(in the rows, 128 means zero)
Each row of M is roughly a mix of the hidden directions of one of 4 groups; some rows fit no group.
M (94 x 10):
[[113 162  98 133 169 106 117 144 137 141]
 [177 104 129 129 120 153 136 142 110 158]
 [133 115 107 116 122 145 155 147  91 169]
 [119 129 167 114 140 113 128 117 135  75]
 [121  81 116  91 139 137 101 142 122 113]
 [141 142  92 121 124 106 172 144 111 151]
 [107  95 109 117 144 140  85 134 152 112]
 [107 132  84 157 115 118 104 123 157 143]
 [115 142 174 109 128 117 141 102 122  91]
 [159 141 130 118 167 130 136 152  90 145]
 [ 92  87 117 133 103 127 122 102 154 118]
 [148 147 164 134 129 110 168 133  99 144]
 [165 142 107 152 166 134 150 111 111 132]
 [105 131 110  74 143 114 131 110 116 107]
 [145 140 103 128 139 135 130 158  88 166]
 [120  82 160 133 111 157 118 125 143 106]
 [154 136 149 113  87 144 153 106 102 130]
 [ 82 121 102 112 124 107 124  88 126 132]
 [170 143 126 115 153 126 158 108  96 117]
 [112  85  87 131 108 129 143 153 116 133]
 [115 144 167 124 130 111 124 109 145  80]
 [129  91 130 136  91 157 133 118 142  94]
 [119 159 123  99 159  88 124 135 115 107]
 [110 114 120  97 113 153  97  98 144 103]
 [ 99 118 106 133 156 127  87 134 158 112]
 [142 162  98 157 158  99 137 119 113 129]
 [101 138 120  92 128 135 107  91 135  96]
 [124 152 131 110 173 113  96 101 143 126]
 [128 112  91 114 144 138 137 154 103 167]
 [153 149 159 139 117 117 168 131  99 146]
 [111  84 121 105 113 145 125 102 138  96]
 [117 139 149 155 171  98 139 148 141 145]
 [105 115 117 172 102 139 111 136 155 152]
 [136  73 125 154 105 152 140 134 125 119]
 [114  99  97 121 120 151  90 125 158 117]
 [174 140 174 125 137 148 137 142 120 123]
 [141 136 119  91  91 140 146 102  99 117]
 [168 126 144 105 124 134 157 105  96 110]
 [141 130 167 107 141 109 155 133  86 129]
 [ 94 144 121  90 131 114 112  96 152 115]
 [114 135  89 156 125 118  95 122 163 140]
 [169 128 134 105 149 155 139 142  94 112]
 [143  89 163 110 115 160 136 117 123 106]
 [121  84 154 141  98 160 120 126 144 121]
 [ 91 122 130 142  92 111 116 107 164 119]
 [157 160 132 153 144 126 139 160 111 158]
 [ 74 130 120 116 121 103 132  98 128 107]
 [140  88 159 129  95 159 135 115 127 115]
 [108 153  97 151 165 108 111 143 143 140]
 [ 99 165 108 112 123  89 114 146 130 143]
 [101 144 125 125  95 133 121 104 172 107]
 [134 168 154 166 144 106 145 137 111 133]
 [ 96 143 132 135 126 103 107  97 158  98]
 [115 126  79 145 113 129 117 121 134 171]
 [171 128 140 103 128 139 159 108  97 118]
 [105 116 125 123 141 143  77 118 144  95]
 [156 135 142 134 121 113 172 145  97 153]
 [110 121 147 160 166 117 111 144 163 138]
 [148 163 155  96 142 108 116 129 102 108]
 [109 129 146 132 179  93 137 146 138 139]
 [115 155 111  78 158 135 122 108 136 124]
 [123  71 118 131 109 156 135 117 133 108]
 [ 88 107 125 139  96 113 117 104 160 120]
 [116  96  78 117 134 128 131 143 111 156]
 [154 147 157 138 109 122 171 125 107 151]
 [142 147 136  68 136 118 144 128 105 122]
 [154 134 155  92 167 137 135 129 101 135]
 [139 120 129  89  87 151 136  97 114 119]
 [ 89 126 118 138 152 131  97 153 163 137]
 [127 131 103 191 120 122 124 122 137 145]
 [ 82 121 136 118 103 118  99 151 153 131]
 [ 81 122 140 114 118 111  96 149 150 115]
 [160 116 137 122  99 132 170 134 114 160]
 [136 144 170  93 152 131 147 121 100 121]
 [ 99 139 115  81 152 116 114 100 137 125]
 [147 139 157 104  98 135 158 104  99 130]
 [114  72 102 119 135 156 137 115 130 128]
 [128  95  97 145 134 122 111 165 151 104]
 [115 126 156 136 176  96 142 147 134 144]
 [ 95 153 126  93 134 104 110  99 147 121]
 [100 145 101 156 158 113 106 145 151 140]
 [123 101  88 116 123 136 143 138 100 166]
 [121 182 128 117 154 102 120 131 130 153]
 [159 118 153 101 104 136 153 108 100 112]
 [ 87 130 129 143 117  84 112 113 148 146]
 [100 144 113  83 155 116 115 101 138 129]
 [ 98  92  96  93 136 128 107 140 132 130]
 [104 153  94 146 135 116  97 113 156 146]
 [134 170 150 162 103 103 123 143 139 135]
 [135 122 163  95 135 136 161 132  91 118]
 [ 84 157 101 121 151 109 111 111 139 138]
 [129 114  86 145 147 121  97 155 155 130]
 [139 145 158 149 126 120 106 117 164  90]
 [112  94 106 119 129 149  89 128 162 119]]
Which two rows in each list fit none of the groups? Every other row fits one group, some only roughly. Give them in the order they come.
  * q_173: [112 121  88 149 145 129  90 149 141 106]
  * q_863: [140 133 146 101  78 140 148 102 119 117]
  * q_20: [116 180 140 123 136  87 115 126 132 143]
  * q_536: [165  90 134 140 133 153 141 150  99 120]
  * q_43: [152 133 174 113 130 148 154 150 103 121]
  * q_733: [122  93 129  75 117 146 113 113 125 115]
  * q_47: [174 146 142 134 145 143 134 160  98 130]
  * q_617: [142  93 126  94  97 160 112 115 121 115]
  * q_211: [158 133 178 129 109 134 131  96 129 111]
  * q_264: [115 151 117 161 161  96 135 147 149 144]
  * q_635: [100  94 117 112 135 143  97 124 140  90]
  * q_350: [ 90 136 118 143 163 111 112 125 167 120]
  * q_272: [148 163  94 134 124 122 149 126 118 170]

q_863; q_635
  * q_618: [104 136 110 151 114 106 104  97 164 117]
  * q_829: [142 181 161 141 141 110 129 124 140 114]
  * q_588: [121 158 139 141 136 111  96  92 161 113]
  * q_916: [130 102 158 109  87 123 135 114 110  98]
  * q_762: [114 156 100 165 112 124 111 129 155 154]
  * q_460: [101  98 108 113 112 148 123 100 159 106]
  * q_18: [144 144 159 158 144 105 155 150 110 150]
  * q_243: [142 153 169 103 156 134 148 142 105 119]
  * q_931: [119 161 144 137 145 114  98 104 163 105]
  * q_558: [174 146 149 140 138 131 137 157  95 129]
  * q_226: [112 166 108 105 162  95 121 143 123 132]
  * q_482: [ 94 111 113  87 155 122 107 121 137 106]
  * q_497: [164 138 135 109 142 138 149 144  82 141]

q_829; q_497
  * q_740: [122 159 174 119 136 118 124 100 137  97]
  * q_731: [149 100 142  93 104 149 146 110 100 117]
  * q_276: [ 97 123  78 153 118 113 114 138 147 138]
  * q_783: [150 174 143 145 142 106 127 155 115 149]
  * q_658: [135 143 178 111 119 125 142  91 116 113]
  * q_780: [ 98 129 103  80 136 124 106 102 136 122]
  * q_423: [137 115 175  88 119 138 136 109 105 120]
  * q_117: [167 109 147 118 129 153 149 164 107 125]
  * q_977: [ 99 104 110 145 108 115 116 127 156  87]
  * q_339: [156 141 183 130 124 129 127 115 136  97]
  * q_748: [106 156 101 153 127 114  98 114 163 136]

q_731; q_780
  * q_473: [145 115 177 118 117 131 151 132 115  91]
  * q_703: [ 86 137 119 146 147 103  98 144 153 120]
  * q_809: [158 106 117 114 133 151 142 152  82 125]
  * q_346: [171 137 122 110 127 151 162 115 106 152]
  * q_395: [137  78 120 119 117 168 141 126 125 106]
  * q_172: [135 155 111 143 148  94 161 152 105 142]
  * q_571: [140 151 154 116  90 144 148  89 120 126]
  * q_549: [146 133 150  78 105 118 147 119 101 118]
  * q_392: [122 163 165 108 113 113 101 101 141 121]
  * q_506: [119 155 138 138 152 109 103 129 163  91]

q_809; q_392
  * q_114: [123 131 115 172 176 118 117 122 140 110]
  * q_421: [116 156 106 121 183 109 117 141 133 127]
  * q_441: [102 134 102 168 130 125 107 144 155 155]
  * q_710: [101 112 113  92 137 137  92 114 131  97]
  * q_165: [134 146 177 109 145 121 130 115 127  89]
  * q_119: [126 107 164  91  94 120 140 122 134 104]
  * q_5: [126  95 166 118 107 129 124 117 122  84]
  * q_727: [128 162 121 142 149  93 165 140 123 152]
  * q_593: [103  79 124 109 103 130 117 102 144 122]
  * q_265: [135 153 133 152 148  97 127 152 111 169]
  * q_240: [165  95 133 141 124 160 145 149 103 117]
  * q_645: [156 127 145  82 110 141 154 118 102 127]
  * q_496: [162 131 140 166 122 120 148 158 103 146]
  * q_159: [ 98 148 107 124 137 129  94 102 145  94]

q_119; q_593
  * q_357: [163 142 124 135 146 151 130 170 120 159]
  * q_786: [ 99 163 126 148 108 104 119 120 165 140]
  * q_212: [117 143 122  74 159 122 113 108 123 116]
  * q_576: [162 161 137 108 161 128 131 146  96 133]
  * q_950: [124 156 179 118 135 121 134 115 131  91]
  * q_3: [159 158 121  99 138 108 154 118  94 126]
  * q_996: [171 154 138 158 127 125 159 111 114 143]
  * q_619: [100 171 155 130 123 113 123  99 143 108]
  * q_794: [130 164 148 158 148  98 125 158 121 145]
  * q_61: [115  83 126 121 101 145 125 107 144  93]
  * q_67: [164 130 136 168 120 144 144 162 112 141]
  * q_287: [104 160 107 127 163  91 111 143 133 122]

q_996; q_794
  * q_63: [152 114 129  91  89 147 140 113 101 124]
  * q_585: [137 135 118  95  84 148 142  93 120 122]
  * q_474: [150 166 155 153 121 102 130 150 112 147]
  * q_269: [130  96 106 117 109 145 157 144  93 151]
  * q_648: [140 130  96 110 128 135 144 150  93 169]
  * q_601: [154  97 162 130 106 164 137 148 133 122]
  * q_655: [106  96 117 119 148 137  85 132 161 118]
  * q_367: [151 135 127 132 132 105 170 154  95 151]
  * q_742: [130 159 105 159 150  97 146 155 121 142]
  * q_839: [147 140 141 111 123 108 171 132  85 138]
  * q_726: [116  93 157 132  77 138 120 124 134 114]
  * q_154: [124 165 151 141 137 115 102 104 161 105]
  * q_149: [ 91 136 143 120 152 124  97 105 143  94]

q_648; q_601
  * q_983: [157 137 173 101 128 143 135 100 107 129]
  * q_170: [ 94 113  87 119 142 105 104 105 142 126]
  * q_242: [158 109 142 124  84 153 150 112 114 140]
  * q_867: [104 157  92 158 140 124 107 125 154 110]
  * q_78: [103  88 116 143 150 122  93 136 145 107]
  * q_578: [ 99 151 112 129 169  99 105 145 142 121]
  * q_569: [ 78 141 125 130 146 114  99 133 152 105]
  * q_573: [167 115 145 116 157 143 131 168 117 111]
  * q_131: [135 122 106 183 115 145 130 123 141 158]
  * q_59: [172 131 138 132 149 142 141 156  90 135]
  * q_691: [149 131 150  85 127 116 145 114  98  99]
  * q_6: [127 165 165 133 139 120 112 101 149 100]
  * q_417: [135  82 128 124 101 158 131 116 130  93]

q_78; q_569
  * q_391: [ 97 130 121 105 139 135  90 103 141  93]
  * q_312: [104 113 108 104 132 143  92 105 149  98]
  * q_144: [139 149 113 131 194 128 132 131 127 128]
  * q_653: [104 134 103 172 142 124 108 143 155 149]
  * q_825: [112 158 101 126 172  95 117 141 128 124]
  * q_354: [143 110 100 153 112 148 136 174 123 148]
  * q_206: [151  98 149  92 107 136 142 116 113  98]
  * q_378: [105 101 120  83 135 138 101 111 142 106]
  * q_148: [165 129 162 138 108 134 151 138  92 143]
  * q_432: [ 94 108  88 135 127 123 107 160 150 131]

q_206; q_432
  * q_89: [146 103 146 115  85 163 145 112 125 138]
  * q_907: [128 164 169 125 137 109 157 108 106 130]
  * q_534: [125 111 116 186 116 149 126 123 144 150]
  * q_974: [ 96  98 138 149  91 134 103 134 154 127]
  * q_876: [152 122 133 101  85 155 133 111  98 120]
  * q_773: [115 151 163 158 169 106 135 134 138 131]
  * q_274: [117 170 109 110 150 100  97 137 142 137]
  * q_745: [ 99 130  93 160 111 114 106 117 159 128]
  * q_763: [108 135 113 148 181 124 107 141 151 124]
  * q_21: [135  93 124 158  99 166 135 144 117 145]
  * q_415: [163 123 160 110 137 147 153 151  98 130]
  * q_503: [168 155 154 155 116 127 133 155 108 117]
  * q_826: [103 107  85 103 133 135  97 124 147 114]

q_274; q_21
